[[134 128 110 118 144 128 132 156 127 126 104 145 144 145 148 140]
 [126 127 133 133 131 130 133 132 128 129 127 131 132 131 122 124]]
->
[[140 134 128 110 118 144 128 132 156 127 126 104 145 144 145 148]
 [124 126 127 133 133 131 130 133 132 128 129 127 131 132 131 122]]

[[128 129 129 123 128 132 132 127 124 125]
 [122 111 141 128 121 145 131 121 144 120]
 [132 122 122 130 117 105 124 125 129 126]]
->
[[125 128 129 129 123 128 132 132 127 124]
 [120 122 111 141 128 121 145 131 121 144]
 [126 132 122 122 130 117 105 124 125 129]]

[[115 128 138 130 131 134 132 125 132 148 132 154 122]
 [157 128 116 141 114 108 107 147 115 147 114 119 146]]
->
[[122 115 128 138 130 131 134 132 125 132 148 132 154]
 [146 157 128 116 141 114 108 107 147 115 147 114 119]]

[[133 136 122 134 129 128 148 129 137 122]
 [131 129 111 153 146 104 112 112 125 142]
 [132 128 112 139 154  99 107 115 126 131]
 [133 130 138 121 124 150 147 144 136 118]
 [131 129 111 155 146 104 112 111 125 140]]
->
[[122 133 136 122 134 129 128 148 129 137]
 [142 131 129 111 153 146 104 112 112 125]
 [131 132 128 112 139 154  99 107 115 126]
 [118 133 130 138 121 124 150 147 144 136]
 [140 131 129 111 155 146 104 112 111 125]]

[[125 122 115 121 127 123 123 138 123 120 127 136 129 141]
 [127 133 131 123 123 136 143 146 126 124 123 129 133 134]
 [125 126 132 123 117 127 127 128 121 127 120 120 128 133]
 [114 119 140 143 139 138 129 132 133 149 136 124 122 129]
 [135 132 131 127 124 124 123 134 131 141 144 147 147 153]]
->
[[141 125 122 115 121 127 123 123 138 123 120 127 136 129]
 [134 127 133 131 123 123 136 143 146 126 124 123 129 133]
 [133 125 126 132 123 117 127 127 128 121 127 120 120 128]
 [129 114 119 140 143 139 138 129 132 133 149 136 124 122]
 [153 135 132 131 127 124 124 123 134 131 141 144 147 147]]

[[135 149 108]
 [124 144 116]
 [112 122 114]
 [117 122 120]
 [128 128 126]
 [126 131 131]
 [126 124 127]
 [153 117 131]
 [126 139 140]
 [124 124 120]
 [130 125 131]]
->
[[108 135 149]
 [116 124 144]
 [114 112 122]
 [120 117 122]
 [126 128 128]
 [131 126 131]
 [127 126 124]
 [131 153 117]
 [140 126 139]
 [120 124 124]
 [131 130 125]]

[[122 129 130 122 127 138 122 124 135 126]
 [127 131 128 125 127 129 120 128 135 129]
 [127 128 130 121 129 128 127 128 130 130]
 [124 126 132 127 124 154 121 119 134 125]
 [128 130 133 128 127 134 125 126 132 129]]
->
[[126 122 129 130 122 127 138 122 124 135]
 [129 127 131 128 125 127 129 120 128 135]
 [130 127 128 130 121 129 128 127 128 130]
 [125 124 126 132 127 124 154 121 119 134]
 [129 128 130 133 128 127 134 125 126 132]]

[[130 129 134 129 115 129 120 127 124 130 156 132 128 134 132]
 [127 122 101 118 106 117 120 121 124 129 149 125 136 129 128]]
->
[[132 130 129 134 129 115 129 120 127 124 130 156 132 128 134]
 [128 127 122 101 118 106 117 120 121 124 129 149 125 136 129]]
---
[[137 112]
 [108 129]
 [102 134]
 [112 134]]
->
[[112 134]
 [137 112]
 [108 129]
 [102 134]]

[[129 132 123 129]
 [119 146 138 130]
 [129 118 114 116]
 [156 114 126 115]
 [137 125 122 132]
 [130 129 141 145]
 [124 133 131 141]
 [138 124 135 125]
 [119 139 125 142]
 [138 136 126 135]
 [139 133 127 116]]
->
[[139 133 127 116]
 [129 132 123 129]
 [119 146 138 130]
 [129 118 114 116]
 [156 114 126 115]
 [137 125 122 132]
 [130 129 141 145]
 [124 133 131 141]
 [138 124 135 125]
 [119 139 125 142]
 [138 136 126 135]]

[[102 135]
 [111 133]]
->
[[111 133]
 [102 135]]

[[125 149 121 128 122 128 134 127 139 123]
 [128 123 128 129 129 125 125 128 123 131]
 [122 132 127 130 126 128 130 130 119 130]
 [132 122 133 120 129 129 126 127 127 129]
 [128 121 131 126 128 129 126 130 117 133]
 [126 123 135 121 129 130 129 129 117 130]
 [126 132 126 133 128 130 132 127 132 125]
 [136 124 129 124 130 126 124 126 139 126]
 [128 134 131 122 127 131 132 128 132 125]]
->
[[128 134 131 122 127 131 132 128 132 125]
 [125 149 121 128 122 128 134 127 139 123]
 [128 123 128 129 129 125 125 128 123 131]
 [122 132 127 130 126 128 130 130 119 130]
 [132 122 133 120 129 129 126 127 127 129]
 [128 121 131 126 128 129 126 130 117 133]
 [126 123 135 121 129 130 129 129 117 130]
 [126 132 126 133 128 130 132 127 132 125]
 [136 124 129 124 130 126 124 126 139 126]]

[[136 120 131 141 128 133 118]
 [132 148 126 136 125 141 150]
 [121 154 123 112 113 120 133]
 [136 138 124 125 121 131 129]
 [151 127 138 116 123 123 109]
 [135 119 136 123 126 126 118]
 [109 123 133 112 124 111 120]
 [144 122 126 138 129 138 123]
 [119 123 128 121 118 122 119]]
->
[[119 123 128 121 118 122 119]
 [136 120 131 141 128 133 118]
 [132 148 126 136 125 141 150]
 [121 154 123 112 113 120 133]
 [136 138 124 125 121 131 129]
 [151 127 138 116 123 123 109]
 [135 119 136 123 126 126 118]
 [109 123 133 112 124 111 120]
 [144 122 126 138 129 138 123]]

[[137 125 140 120 116 148 140 115 117 113 133 130 129 147 118 129]
 [131 128 139 132 103 115 114 110 132 118 150 123 151 110 133 143]
 [126 127 142 139 103 112 106 110 141 134 130 117 127 110 146 143]
 [121 129 116 122 145 117 123 146 122 131 146 130 154 117 119 120]]
->
[[121 129 116 122 145 117 123 146 122 131 146 130 154 117 119 120]
 [137 125 140 120 116 148 140 115 117 113 133 130 129 147 118 129]
 [131 128 139 132 103 115 114 110 132 118 150 123 151 110 133 143]
 [126 127 142 139 103 112 106 110 141 134 130 117 127 110 146 143]]

[[111 153 126 130 128]
 [126 138 128 128 116]]
->
[[126 138 128 128 116]
 [111 153 126 130 128]]
